128 stands for zero in the data rows.
Here are some points, each followed by its number:
[109 108  85 112 123 101 116 129 117 111  87 103 127 114  89  90 110  96  96  88 115 126 119 123] 0
[109 116  88 121 130 101 133 126 119 114  93 117 125 120  70 108 101 108  94 103 112 122 137 126] 1
[141 149 118 123 115 137 117 152 134 145 143 110 116 117 136  85 130 111 120 106 111 127  95 110] 2
[193 144 154 157 147 184 212 147 138 121 192 134 106 142 154 255 135 179 118 141 106 113 234 132] 3
[144 115 213 139 108 128 166 129 172 160  97 163 147 102 168 104 150 154 172 135 191 119 143 172] 4
[ 93 133 126 108 147 116 106 120 110  96  96 137 148 154 105  79  98 107 118 139 122 134 104 131] 5
[182 106 127 210 142 117 177 115 156 104 206 199 145 197 134 174 101 185 124 228  99 169 236 158] 6
[ 92 114 143 116 107 111 104 111 127  93 125 121 128 100 131 113 137 115 122  89 140 105 100 128] 7
[ 91 119 111  93 139 135  85 115 108 110  97 118 138 135 103  95 103  96 121 110 123 123 101 131] 8
[ 92 129 125 118 129 126  99  93 101 112 127  98 116 102 125 162 134  87 135  79 131 105  98  89] 9
[100  90  94  92 113 102  86 126 111 103  83  91 131 109 110  75 125 110 120  87 126 128  88 118] 10
[129 142 106 120 102 121 111 145 117 116 120 122 113 117 130  83 156 126 101 147 134 138  91 100] 11
[103  90 122 131 113 118 123 122 109  78 100 113 125  89 135  67 152 138 124 111 148 135 120 116] 12
[124  88 123 107 151 123 124  95 108 158 146 118 125 144 125 193 117 107 163 128 139 101 121 137] 13
[129 139 105 114 117 130 116 149 125 136 129 101 114 107 123  73 125 102 110 103 114 124  95 116] 14
[162 134 130 133 145 174 189 126 124 120 159 125 105 137 133 236 127 159 114 108 110 107 189 106] 15
[ 95  99 121 110 124 118  94 141 103 104 126  99 117 111 123 142 133  98 129  78 130 108  95  85] 16
[ 87 136 130 131 136 152 126  98 100 127 142 105 117 101 126 206 137 111 134  88 127 112 102 101] 17
[113 115  87 112 123 102 122 133 119 117  86 107 125 112  89  89  90  96  92  88 112 124 121 124] 18
[163  96 185 173 214 178 206 145 158 255 171 165 146 166 180 255 138 169 255 174 198 114 193 243] 19
[139 146 121 141 122 147  94 148 129 131 156 115 117 103 146  86 131 147 125 126 126 133 126 134] 20
[ 91  89  96  96 124 100  86 112 107  88 101  98 128 124 106  93 116 100 112  90 125 124  93 114] 21
[128 120 120 108 103 116 102 137 140 157  89 138 136 112 159 122 171 159 128 141 124 137 122 153] 22
[118 128  87 113 124 108 134 136 119 119  85 109 120 107  87  92 108  99  91  81 108 121 126 121] 23
[124 127  88 122 143 134 151 122 117  97 114 116 110 118  90 157 114 125 106  87 106 105 143 104] 24
[ 99  88 118 117 140 121 111 101  91 125 133 101 121 123 119 153 123 100 145  91 137 108 110 121] 25
[117 121 128 161 132 101 153 103 140 106 150 172 148 186  82  85 102 143  89 186 115 158 151 140] 26
[103 140 155 131 122 137 119 109 124  91 134 124 129  95 129 164 138 107 132 112 149  99  87 129] 27
[135 170 140 125 127 145 125 147 136 146 140 111 113 108 131  76 113 131 127 111 107 121 128 119] 28
[135 101 104 159 135 102 145 117 133 107 140 150 137 157  89 125  88 113 102 157 101 144 171 135] 29
[ 87  98 101 100 119 104  97 110 106  87 100  91 139 139 114  69 118 118 116 101 130 127  83 119] 30
[147 145 114 163 151  83 139 100 138 137 154 188 161 212 107 125 108 143 119 226 103 171 168 158] 31
[143 150 151 196 150 110 186  92 157 127 181 221 160 233 104 106 133 175  89 255 124 195 191 169] 32
[119 124 100 120 139 144 146 115 108 105 129 113 107 119 101 183 122 125 115  85 111  94 137  98] 33
[ 92 129 136 129 131 143 112  95 105 120 139 103 119  96 127 193 138 100 134  91 134 107  97 104] 34
[112 145 120 110 126 127 117 136 125 126 109 106 116 100 111  71 110  93 112  83 110 118  92 116] 35
[171 203 175 149 140 177 109 167 152 177 197 124 118 107 176 139 113 140 153 157 113 131 154 145] 36
[217 184 156 216 139 200 122 183 168 173 255 197 115 195 222 172 179 201 165 255 143 178 210 149] 37
[159 109 116 137 147 143 169 121 126 114 145 141 110 138 121 203 101 151 120 133 108 118 189 121] 38
[ 94 132 142 124 122 135 113 107 119  91 133 117 124  94 121 159 135 102 111 101 138 101  85 116] 39
[102 105  79  99 118 111  95 128 113 106  93  90 124 100 109  66 122 107 105  80 123 125  90 119] 40
[ 92  87 108  96 119  81  91 102 102  86 112  94 127 127 115  99 127 110 122  85 128 117  87 104] 41
[107  96 118  99  95 109  93 115 124 106  94 110 130 114 136  71 143 134 111  87 127 125 103 118] 42
[121 122  96 107 112 115 113 141 121 124 110  97 119  98 112  78 122 102 101  95 118 125  98 118] 43
[ 83  93 102  95 111 102  94 113 108  80  92  93 133 126 119  66 130 123 112  90 131 128  86 113] 44
[255 255 255 203 173 255 160 213 214 255 255 186 131 150 255 255 141 217 233 255 135 161 255 162] 45
[127 147 178 167 176 210 195  79 134 223 168 130 117 123 160 255 167 161 198  91 147 145 164 139] 46
[142  86 122  94 154 127 125  91 118 156 153 132 127 151 127 206 108 123 160 149 136 105 142 141] 47
[110 105  94 106 133  92  85 108 106 108 114 110 141 152  95 104 102  97 128 128 129 126 102 137] 48
[174 165 101 138 182  88 101 127 134 207 181 188 182 250 148 200 112 121 198 255 140 153 139 203] 49
[147 169 137 174 163 109 151 105 142 145 165 212 174 245 107 115 134 148 116 255 109 190 162 165] 50
[131 146 129 167 148  93 156 103 140 129 148 192 155 205  93 106 115 148  99 218 104 175 165 151] 51
[129 163 119 141 158 124 126 124 119 140 146 177 180 235 103 101 104 113 135 234 121 167 110 162] 52
[ 92 140 140 130 127 143 117 111 117  94 132 117 126 101 121 175 136 107 126 102 136 102  87 118] 53
[111 181 141 115 183 124 105 156 100 165 112 174 171 195 111 131 102  91 156 206 132 146 132 184] 54
[148 135 115 128 102 133 100 156 135 148 148 130 117 124 156 112 129 133 122 152 119 138 102 100] 55
[116 113  87 110 115 109 111 136 117 118  94  96 123 100 101  79 118  96  97  82 119 123 104 121] 56
[174 168 222 126 117 156 168 146 179 195 127 161 141 101 191 158 148 149 183 163 167 129 146 133] 57
[144 135 109 159 150  77 138 104 134 133 147 176 153 199 103 128  99 139 120 207 101 162 168 153] 58
[136 145 134 117 110 133 120 147 139 148 124 117 123 103 144  93 131 114 129 120 111 120  89  97] 59
[ 95 113 130 129 143 142 123  90  94 143 134  99 107 103 129 201 135 101 151  85 133 113 116 109] 60
[ 88  87 110  95 116 105  86 105 108  79 110  94 126 121 119  94 129 112 116  76 127 118  84 100] 61
[ 98  96 100  95 128  98  92 108 103 101 114  98 137 143 108 101 114 105 126 108 132 119  89 120] 62
[127 109  97 141 132  88 136 121 128 115 116 138 134 144  75 114  91 125  98 138 102 135 156 131] 63
[111  82 111  98 141 115 109  96 102 128 132 110 124 133 112 162 118  95 141 110 131 105 109 122] 64
[ 87  93  97  95 118 101  91 111 105  84  98  92 137 131 112  73 121 116 114  95 130 127  79 117] 65
[ 86  99 115 104 116 112  94 108 115  78 109 101 119 109 114 114 127 100 115  71 123 108  79  93] 66
[119 114 104 107 143  95 107 107 101 138 130 115 148 170 117 132 101  92 151 147 146 123 101 148] 67
[149 161 128 130 117 148 114 156 138 155 158 117 116 122 153  99 133 117 130 138 110 128 106 113] 68
[ 88  99 102  96 128 106  89 113 104  97 101 104 138 138 111  84 112 108 122 103 128 122  88 123] 69
[167 181 175 131 122 157 132 162 158 180 168 135 123 117 175 134 132 125 159 156 117 127 122  96] 70
[124 109 115 140 117 134 112 140 120 104 134 122 117  99 141  68 146 138 119 128 142 138 122 124] 71
[110 104 139 113  97 109 104 113 130 102 113 118 129 105 134  83 138 126 124  81 138 116 107 128] 72
[130 119  91 129 119 114 153 133 123 109  98 124 115 122  75 130 104 122  89  99 102 120 154 121] 73
[110 114  86 117 131  95  94 112 112 112 110 120 146 160  86  91  90 101 115 141 122 134 112 139] 74
[117 129 160 120 108 122 123 121 138 107 100 130 130  90 136  94 137 117 134 109 147 109 105 126] 75
[ 92 148 124 133 134 158 140 109 108  99 140 107 124 113 119 206 136 123 125  88 121 111 106 106] 76
[ 94  99 105  93 103 103  98 118 110  89  89 102 131 102 129  66 140 132 105  96 130 131  90 106] 77
[106  90 124 120 145 127 124  95 100 147 137 105 116 127 128 184 129  99 155 101 137 107 113 122] 78
[203 217 186 194 152 210 113 187 160 180 252 143 116 112 210 185 114 190 174 183 126 150 220 188] 79
[ 89 108 108 100 132 109  89 113 108 101  97 114 141 143 107  81 104 104 117 113 125 125  90 126] 80
[142 194 120 131 203 117 125 173 117 215 143 194 189 242 131 176 116 106 194 255 144 156 146 226] 81
[174 200 173 147 134 172 115 166 156 179 198 131 120 126 179 137 123 137 156 163 111 131 143 128] 82
[134 138 123 140 128 147  94 145 125 125 150 114 120  92 144  87 128 137 128 114 129 133 134 139] 83
[172 168 144 179 137 180 103 165 143 149 208 140 114 123 181 130 138 167 147 169 135 147 177 158] 84
[126 152  95 124 135 148 156 119 113  98 121 116 108 122  97 181 120 131 105  80 107  99 142  97] 85
[120 140  98 127 132 154 157 126 114  92 128 109 115 121 100 182 112 126 105  64 104  99 138 100] 86
[104 147 143 127 123 165 137 121 129  91 101 124 121 102 112 128 125 102 122 105 130 101  87 101] 87
[112 153 134 123 125 135 139 131 131 109  92 122 118 107 106 107 120  99 118 100 120 107  95  90] 88
[111 128 146 117 107 121 119 121 133 108  91 120 124  84 129  82 131 110 125  98 133 111  92 111] 89
[129 123 100 128 151 110 110  95 111 139 136 154 172 216 104 108  84 100 143 200 126 151 103 163] 90
[ 91 126 129 121 122 130 112 106 116  91 126 111 120  97 118 156 131  98 122  90 129  99  83 105] 91
[132 115 121 148 115 139 123 142 120 101 137 132 112 117 141  64 160 141 119 152 147 145 126 121] 92
[114  94 125 144 116 129 128 131 116  84 118 125 120  91 141  60 157 147 124 129 151 144 132 123] 93
[131  99  92 136 124 102 141 129 121  96 112 117 122 115  76 127 114 121  90 106 105 119 153 119] 94
[123 121 100 119 116 126 116 137 116 106 107  99 111 113 115  81 142 107 104 118 127 122  97 108] 95
[112 107  87 116 122  98 123 125 119 108  91 109 123 113  84  95 106 105  93  92 111 124 124 121] 96
[122 118 115 140 119 135 123 127 114  89 119 121  96 120 128  80 160 129 117 144 108 141 113 112] 97
[135 113 115 119  88 116  91 147 129 144 113 149 124 118 162 122 173 152 113 169 128 150 110 111] 98
[102 108  97 106 120 104 113 122 119 103  90 108 125 112  94  88 115  98 100  82 115 120 106 114] 99
[119 115  87 122 125 102 132 130 121 116  88 115 122 113  78 104 105 107  93  93 108 123 134 122] 100
[110 138 101 128 130 145 151 120 116  84 116 112 116 119  93 165 125 123 107  72 108  96 126  96] 101
[ 88  96 103  96 109 103  96 114 108  78  94  94 111 127 122  63 132 124 111  93 130 129  87 110] 102
[112 108  90 100 115 109 104 135 116 114  92  93 125  97 108  77 121 102  98  86 121 123 100 119] 103
[106 102  89  97 116 104  98 130 114 107  87  95 127 101 106  76 125 103  98  86 123 117  97 118] 104
[130  79 120  93 150 124 123  94 111 146 145 122 122 142 121 194 113 115 152 133 133 104 132 136] 105
[176 159 203 136 180 226 223 102 148 231 197 146 115 143 188 255 166 185 194 129 152 137 198 124] 106
[115 119  93 106 115 116 115 136 116 111  96  93 117  98 105  81 129  97  98  92 118 120 102 114] 107
[210 181 255 179 155 197 255 151 236 255  95 238 173 130 244 239 193 218 255 206 255 162 228 225] 108
[104 111 102 106 135 102 107 109  99 113 118 104 144 161 124 104 107 106 139 124 135 124  93 136] 109
[157 101 113 166 146 103 163 119 138 110 153 163 132 162 113 162  84 156 112 173 101 145 198 139] 110
[132 112 192 153 113 125 169 144 171 179 124 164 151 114 157 111 156 170 179 107 184 127 161 205] 111
[129 125  88 128 125 115 154 134 124 110  96 119 116 116  67 123 109 119  85  87 103 116 150 113] 112
[ 91 132 133 123 123 132 120 110 120  80 120 115 120  97 117 150 132 138 118  93 129  97  83 107] 113
Which three points above are nearest to each new point? Their numbers follow each, nearest first.
[148 144 122 155 115 152 141 155 126 111 153 149 109 167 141  79 180 139 109 199 150 155 118 109] --> 92 11 97
[111  97 114  97  92 113  92 124 124 117  74 118 130 105 142  91 148 143 107 110 124 132 104 115] --> 42 77 72
[255 255 255 255 201 255 255 255 225 220 255 214 108 193 255 255 166 255 239 255 105 158 255 255] --> 45 37 79
[142 121 185 126 100 130 145 127 159 155  86 145 141 105 163 106 150 148 157 118 162 119 134 158] --> 4 111 75
[136 121 120 149 117 143 115 145 127 113 149 135 112 118 145  77 156 145 120 152 145 144 130 127] --> 92 71 20
[120 122  92 115 143  89  91 108 106 128 129 125 153 178 103 119  90  93 143 157 133 132 105 151] --> 67 74 48
[222 155 174 217 149 174 210 167 159 105 244 159 119 144 163 255 127 203 145 195  94 132 255 185] --> 3 6 79
[123 155 117 120 123 130 142 141 128 131 106 110 114 113 106  77 112  96 108  86 103 114 107 111] --> 35 14 88
[103  91 104 101 104 107  93 128 111  97  84 106 127  99 125  79 143 127 104 108 134 132  84 109] --> 77 42 10
[114 151 123 124 126 133 147 134 130 115  92 116 117 112  94 104 118 118 113  90 131 107 108  94] --> 88 87 35
[142 145 184 123 109 135 140 133 157 153  93 140 135  89 160 103 138 129 153 129 149 121 120 123] --> 75 59 4
[171 197 175 164 143 185 109 175 144 167 201 121 121  91 181 153 106 156 155 142 121 137 183 174] --> 36 84 82
[124 107 112 106 147 139 137 102 109 127 138 118 108 123 112 194 121 123 134 103 124  94 138 111] --> 33 78 105
[141 117 137 174 120 149 149 145 128  90 159 155 109 134 155  64 176 165 128 182 161 161 156 131] --> 92 93 71
[129 141 214 146 117 122 164 126 162 130 125 168 144  96 152 109 147 138 166 142 199 114 137 171] --> 4 111 57
[135 118  98 115 146  84  88 104 115 137 137 136 150 179 105 144  87 103 147 169 130 130 126 152] --> 67 90 74
[202 228 235 177 155 212 134 191 162 192 240 137 123 100 232 199 111 175 177 178 124 135 220 187] --> 79 36 82
[128 124  88 126 124 119 151 136 122 106  94 114 113 115  70 119 113 117  87  78 104 112 144 110] --> 112 73 100
[137 130 202 135 105 126 156 126 162 146 106 156 144 103 158  93 147 146 164 126 181 118 138 167] --> 4 111 75
[133 106 132 106  87 123 106 136 140 145  87 125 134 104 157 112 150 144 129 120 123 132 114 124] --> 22 98 75
[113 106 146 120  93 109 113 117 136 117 117 125 134 108 137  78 145 134 127  85 144 114 114 144] --> 72 75 7
[119 103  94 136 128  84 130 122 125 109 111 127 131 135  73 105  95 119  95 123 106 132 146 129] --> 63 1 94
[118 117 163 118 100 115 124 118 144 116 103 132 131  98 142  86 140 129 137 103 150 110 115 141] --> 75 72 89
[119 163 145 123 124 136 142 135 137 128 105 121 120 107 118  85 119  91 125 109 116 111  84  90] --> 88 59 35
[157 183 223 125 127 148 161 137 168 169 121 158 134  84 171 121 135 123 166 163 168 124 135 106] --> 57 70 4
[206 171 223 129 175 235 238 130 154 209 220 149 114 156 202 255 163 204 174 154 146 135 236  99] --> 106 3 46
[125 122  90 121 136 132 148 122 114  98 117 116 110 119  91 159 114 126 106  90 108 106 144 108] --> 24 33 85
[102 107 104 105 136 104 101 111  97 116 114 107 142 155 112 106 106 104 136 122 135 122  94 136] --> 109 48 62
[117 102 118  99  89 116  98 126 129 129  82 123 131 108 148  97 154 146 115 113 127 133 112 127] --> 42 22 72
[135 121 196 135 102 121 152 128 163 147 112 152 141 105 155  91 147 148 162 118 179 118 139 172] --> 4 111 75
[142 124 107 156 144  76 137 109 131 125 128 166 146 182  98 129  93 137 117 186 102 154 170 149] --> 58 29 31
[ 97  96 109 100 127 103 102 103  98 104 115  96 134 142 118 108 119 107 133 101 135 120  94 116] --> 62 69 41
[120 129 134 112 108 121 116 133 133 123  92 115 123  86 130  67 130 111 120  96 115 119  87 101] --> 89 35 43
[171 172 125 187 168  99 150  99 148 162 185 225 179 255 131 145 140 159 137 255 104 197 183 178] --> 50 32 31
[112 116  82 116 133  89  93 113 113 114 111 123 149 161  86  96  89 102 120 144 121 133 112 142] --> 74 48 109
[163 192 173 127 117 152 132 155 159 177 155 133 126 113 173 131 136 126 157 152 120 128 118  88] --> 70 82 68
[105 113 113 113 153 113 107 121  94 141 116 115 137 147 115 145 102 102 153 122 141 115 117 152] --> 67 109 64
[ 97 145 119 124 132 154 144 113 109 107 136 109 122 113 112 196 137 123 121  81 116 107 108 105] --> 76 17 33
[129 133 197 191 196 215 212 114 147 250 157 144 110 119 134 255 165 173 237  98 176 151 194 191] --> 46 106 19
[122 113 135 105 100 119  99 134 131 128  96 113 124  86 138  86 136 123 118 104 117 127  92 102] --> 89 42 72
[213 166 217 123 182 237 239 122 159 224 221 158 112 156 212 255 163 206 187 164 155 134 238 109] --> 106 3 46
[158 104 114 170 143  99 160 114 139 114 154 170 136 169 112 156  88 152 114 190  99 150 196 142] --> 110 58 29
[112 151 127 122 123 131 138 131 128 114  94 117 115 107 103  97 114  98 113  92 112 109  98  96] --> 88 35 87
[101 114 104 103 134 103 102 112  99 112 105 110 148 161 111  96 102 107 134 124 135 127  92 134] --> 109 48 80
[172 201 229 123 134 163 164 148 172 185 152 158 132  89 185 147 135 131 170 174 160 130 148  91] --> 57 70 82
[119 126 128 162 137  93 157 104 139 124 145 174 146 185  80  91 102 144  89 185 111 162 156 139] --> 26 51 58
[ 90  89 114  97 113 105  91 103 107  83 111  96 126 123 123  94 131 114 116  77 129 118  88 100] --> 61 41 66
[124 136 164 148 165 191 180  81 124 200 166 121 106 117 151 255 155 149 182  89 140 131 148 124] --> 46 106 15
[169 155 233 134 120 152 179 137 185 192  98 170 149 104 193 152 153 159 190 155 188 130 156 159] --> 57 4 111
[136 134 203 135 108 124 155 126 162 137 104 157 143  98 157  95 145 141 159 133 182 116 133 162] --> 4 111 75
[120 131  92 116 125 115 138 135 124 119  88 110 117 111  85  96 108 104  93  73 105 117 127 118] --> 23 100 18
[147 119 136 112 157 166 163 100 120 155 161 125  99 130 138 247 128 148 150 116 127 103 159 114] --> 15 38 47
[121 122  89 129 139  87 103 111 117 128 119 139 151 174  84 107  80 107 120 161 117 142 128 147] --> 74 63 48
[111 119 125 151 132  95 145 105 134 108 137 161 144 172  77  90  98 137  84 167 111 152 143 133] --> 26 29 63
[145 120 208 195 209 216 225 128 161 255 163 156 116 127 174 255 163 182 255 118 194 147 206 218] --> 19 46 106
[106  96  91 130 122  87 107 111 122  93 123 122 139 152  89  85 103 118 100 128 115 131 123 124] --> 74 48 63
[161 147 160 209 130 177 186 154 144  82 186 200 108 195 166  72 215 189 131 253 188 192 178 145] --> 32 37 50
[113 152 132 119 122 133 136 132 131 116  95 116 118 105 108  96 117  95 117  95 112 108  96  97] --> 88 35 89
[135 167 153 124 132 148 111 149 134 145 143 115 119  87 143 100 109 112 132 115 115 121 121 129] --> 28 68 83
[129 123 101 124 112 127 117 143 118 112 116 109 111 119 120  76 147 114 102 132 130 129  97 108] --> 95 11 14
[146 141 157 116 103 133 124 144 150 157 119 129 129  98 137 113 141 128 142 130 124 126 111 109] --> 59 68 55
[213 232 204 194 158 220 120 192 166 192 255 143 120 111 221 201 110 188 181 193 121 149 227 190] --> 79 37 36
[106 104 101 134 125  89 124 113 127 104 118 134 112 152  82  86  97 116  94 134 108 136 130 127] --> 63 74 1
[106 113 102 106 138 103 106 114  98 121 117 110 144 164 112 105 101 104 140 130 138 126 104 136] --> 109 48 67
[126  91 122 105 154 118 123  97 111 161 144 117 129 149 125 192 116 106 167 134 141 103 119 142] --> 13 105 47
[121 144 104 117 160 106 112 130 103 154 133 141 165 211 116 131  77  93 159 182 140 134 107 169] --> 90 67 54
[116 157 128 122 124 134 145 137 130 123  99 117 116 110 103  90 116  98 115  96 108 110  97  98] --> 88 35 14
[102  95 101  94 130  96  93 104 101 106 117 104 134 143 104 115 113  96 131 114 132 118  95 126] --> 62 48 109
[106 103  96 102 131  93  89 107 103 110 113 105 142 152 100 105 109  98 130 123 129 122  96 132] --> 48 62 109
[137 126 119 144 114 141 124 147 122 107 142 134 108 133 140  71 164 137 112 162 144 146 120 116] --> 92 71 97
[108 108 117 105  91 107  95 121 126 121  98 116 132 111 137  77 150 140 112 100 125 125 109 130] --> 42 72 77
[164 130 124 136 145 168 191 130 125 110 154 130 104 135 127 229 122 163 111 113 106 108 194  58] --> 15 38 3
[116 100  93 142 126  80 122 111 127  99 132 136 140 154  80  99  97 126  99 143 109 138 143 131] --> 63 29 74
[176 109 126 163 147 146 186 128 138 105 165 154 111 141 135 214  96 168 119 151 101 129 220 127] --> 38 110 15
[140 129 118 136  92 121 117 155 126 129 131 153 114 144 152 100 181 145 104 193 144 154 103  87] --> 98 11 55
[128 111 161 153 174 176 174  99 129 213 157 127 103 120 152 255 146 143 202 109 155 127 155 158] --> 46 106 47
[ 91  89 112  96 109 104  83 109 114  79 107  99 125 116 123  82 134 116 111  72 125 118  86 102] --> 61 44 41
[102 136 151 128 122 136 118 118 123  86 130 126 128  93 127 160 136 104 129 111 147  97  87 125] --> 27 39 53
[100 144 115 134 134 161 148 114 105 114 141 106 122 117 115 206 140 127 121  76 115 110 115 106] --> 76 17 33
[112 127 125 119  87 102 129 139 117 108  90 142 116 104 142  84 138 149 100 162 145 151 104  96] --> 11 98 92
[107 135 118 111  87 103 105 148 117 107  81 136 112 101 124  79 170 128  92 157 134 144  98 107] --> 11 95 97
[123 115  96 133 134  85 126 120 123 118 111 135 138 149  74 106  87 117 104 140 108 137 144 138] --> 63 74 1
[162 181 241 127 131 151 175 136 174 169 112 170 139  92 180 129 144 135 170 171 187 128 145 120] --> 57 4 70
[104 158 162 166 163 197 169  81 115 190 153 110 126 118 145 255 160 147 177  81 132 142 147 123] --> 46 60 17
[115 121  86 124 136  90  95 111 115 113 121 133 150 172  87  99  73 102 122 155 119 141 119 148] --> 74 48 5
[161 115 118 140 144 150 195 125 127 108 147 136 105 136 122 208 106 156 115 123 107 114 192 115] --> 38 15 110
[152 174 153 128 121 146 130 156 148 164 151 119 119 117 155 105 127 113 143 137 111 125 103 102] --> 68 70 59
[ 93 108 108 102  99  98  99 125 106  84  87 111 125 100 122  70 147 129 108 111 138 136  93 103] --> 77 102 44
[ 94  93 118  99 113 106  80 105 113  78 115 101 126 116 124  95 134 114 113  67 130 114  89 102] --> 61 66 41
[146 101 114 121 147 136 150 110 122 126 144 131 112 136 115 196 105 139 130 129 119 109 166 122] --> 38 105 47
[132 139 129 136  94 114 122 151 125 121 113 167 114 137 154  96 193 156  99 203 149 165 110  97] --> 98 11 92
[113 130 159 126 114 123 118 111 131  86 145 129 128  91 132 134 135 112 133 112 151  97  99 134] --> 27 7 39
[196 182 200 135 164 231 236 140 143 198 216 134 123 156 192 255 170 195 150 145 136 137 228 107] --> 106 3 46
[123 112  95 138 131  84 132 121 124 116 111 139 135 148  73 107  89 121  99 137 106 137 148 135] --> 63 29 1
[ 94 120 112 102  96  97 101 126 109  89  82 115 124  97 126  70 154 131 105 118 136 136  93 101] --> 77 42 102
[195 211 255 124 137 180 189 154 188 213 163 176 141  96 212 185 147 150 192 194 184 139 171 111] --> 57 70 82
[ 96  95 122 100 107 106  86 106 117  80 112 106 127 113 128  88 136 120 116  75 129 115  95 108] --> 61 41 66
[195 156 118 146 184  97  97 111 146 212 197 200 177 251 165 226 116 145 199 255 137 158 173 197] --> 49 81 50
[122 164 146 122 124 137 141 136 138 131 108 122 118 107 118  82 118  88 128 110 117 112  83  93] --> 88 59 35
[125 157  93 130 118  86 119 174 140 171 100 149 136 121 137 109 180 142 128 179 105 139 135 176] --> 22 98 55
[255 255 255 255 189 255 198 255 194 242 255 169 129 130 255 255 107 251 231 254 137 165 255 255] --> 45 79 37
[108 104  92 134 122  93 107 105 123  86 135 130 143 163  92  84 103 125 101 137 115 135 125 127] --> 74 63 48
[170 130 255 211 154 172 255 174 228 255 125 232 175 133 202 200 188 223 255 150 255 162 229 255] --> 108 19 111
[114 120 105 139 134  87 133 117 128 118 114 142 137 156  71  95  90 119  94 143 102 141 141 136] --> 63 29 74
[149  85 108 169 135 101 156 122 138  95 156 152 130 150 101 148  96 151 107 161 101 138 194 138] --> 110 29 63
[110 151 132 126 123 132 143 130 130 110  89 120 118 107 102 104 121 101 118  96 117 105  96  93] --> 88 87 35
[120 129 172 124 108 121 128 117 144 107 107 137 132  92 140 101 139 122 140 113 157 106 110 138] --> 75 89 7
[183 139 145 152 144 179 206 142 134 116 180 131 106 141 148 251 131 174 116 134 106 111 224 128] --> 3 15 38
[125 119 163 118  98 120 126 121 145 128  88 134 134  97 148  84 142 133 138 104 147 116 119 137] --> 75 89 72
[148 121 132 173 124 154 136 149 130 108 168 149 115 121 162  89 162 167 134 165 152 155 163 142] --> 92 20 71
[158 171 136 139 123 154 109 160 143 159 175 122 116 126 158 109 130 128 138 146 110 131 118 120] --> 68 55 70
[109 144 167 132 121 133 125 114 134  86 133 135 135  90 133 157 138 109 138 125 161  95  99 139] --> 27 53 39
[150 146 129 168 120 151 129 151 135 116 170 153 108 141 160  84 169 159 125 183 149 155 147 128] --> 92 20 84
[ 95 107 119 117 133 128 110  96  99 119 132 100 111 109 118 168 131  92 134  79 127 102  99  94] --> 9 25 34
[104 123 143 118 112 119 107 109 123  82 115 119 126  95 128 122 133 108 124  95 136 104  92 118] --> 7 91 39
[136 147  88 134 153  97 101 111 117 142 140 156 169 211 101 117  89 105 144 203 123 152 107 164] --> 90 52 58
[107 106 144 118  96 107 110 115 134 106 120 124 130 107 134  85 141 128 124  82 143 111 108 139] --> 72 7 75
[124 139  99 124 127 131 153 132 122 108  91 117 112 118  78 123 113 117  97  68 103 110 132 105] --> 112 73 24
[129 144 110 118 118 131 120 148 127 136 129 103 113 108 122  70 125 101 113 104 115 123  96 118] --> 14 2 35
[192 144 255 154 137 176 218 153 209 249  98 198 163 126 225 219 169 200 230 170 220 140 197 215] --> 108 19 57
[115 106 111 112  94 106 100 136 118 111  93 126 122  95 138  91 159 141 100 141 136 141  95 101] --> 11 77 42
[132 124 174 121 101 126 133 125 150 138  84 139 135  94 154  89 143 137 146 113 151 120 123 137] --> 75 89 72
[ 96 104 103  95  99 101  91 120 113  94  86 107 127 104 127  68 148 131 102 108 126 134  92 107] --> 77 42 102
[182 187 218 147 177 242 245 122 152 237 209 147 130 156 199 255 185 199 182 130 151 150 213  96] --> 106 46 3
[130 124 113 129 112 129 112 147 119 116 130 117 112 121 130  76 149 124 107 139 136 135 103 114] --> 11 71 95
[127 109  94 130 136  94 128 118 121 114 114 133 133 144  80 124  89 118 109 134 110 130 148 134] --> 63 1 29
[108 116  88 117 133  97  93 112 111 113 111 123 150 165  91  85  91 103 117 141 121 136 108 141] --> 74 48 5
[102  99 128 147 117 129 132 131 116  79 120 130 116  99 141  64 162 146 127 136 152 148 132 122] --> 93 12 71
[114 139 115 109 125 129 108 137 122 126 117 100 118  97 118  61 111  99 112  80 113 122  96 125] --> 35 14 43
[102 141 156 132 122 139 121 102 125  95 140 125 131  95 130 176 141 107 134 115 153 102  89 134] --> 27 53 39
[181 183 255 132 126 163 195 142 193 206 119 183 159  96 202 166 156 157 196 176 198 135 165 142] --> 57 4 111
[168 133 179 119 107 149 140 148 169 193 123 152 142 119 196 168 159 163 171 159 140 136 142 144] --> 57 70 4
[145 122 159 112 109 134 126 139 152 179  99 136 136 104 172 130 151 177 148 130 133 129 125 132] --> 22 98 59
[102 130 120 115  92 105 111 150 113 101  87 139 111 103 119  80 169 125  93 159 137 144  95 104] --> 11 97 95
[171 167 102 130 186  87 119 138 132 219 173 180 184 249 148 205 111 115 208 255 152 145 135 214] --> 49 81 54
[126 137 206 145 111 115 155 130 160 127 130 166 143  96 147 105 146 140 162 131 195 113 135 177] --> 4 111 75
[125 120  98 115 112 123 111 143 117 117 116 106 114 108 119  78 139 110 101 118 127 127  96 110] --> 95 43 14
[175 171 206 124 119 159 155 152 175 197 145 151 137 110 195 163 145 144 180 163 150 131 143 118] --> 57 70 82
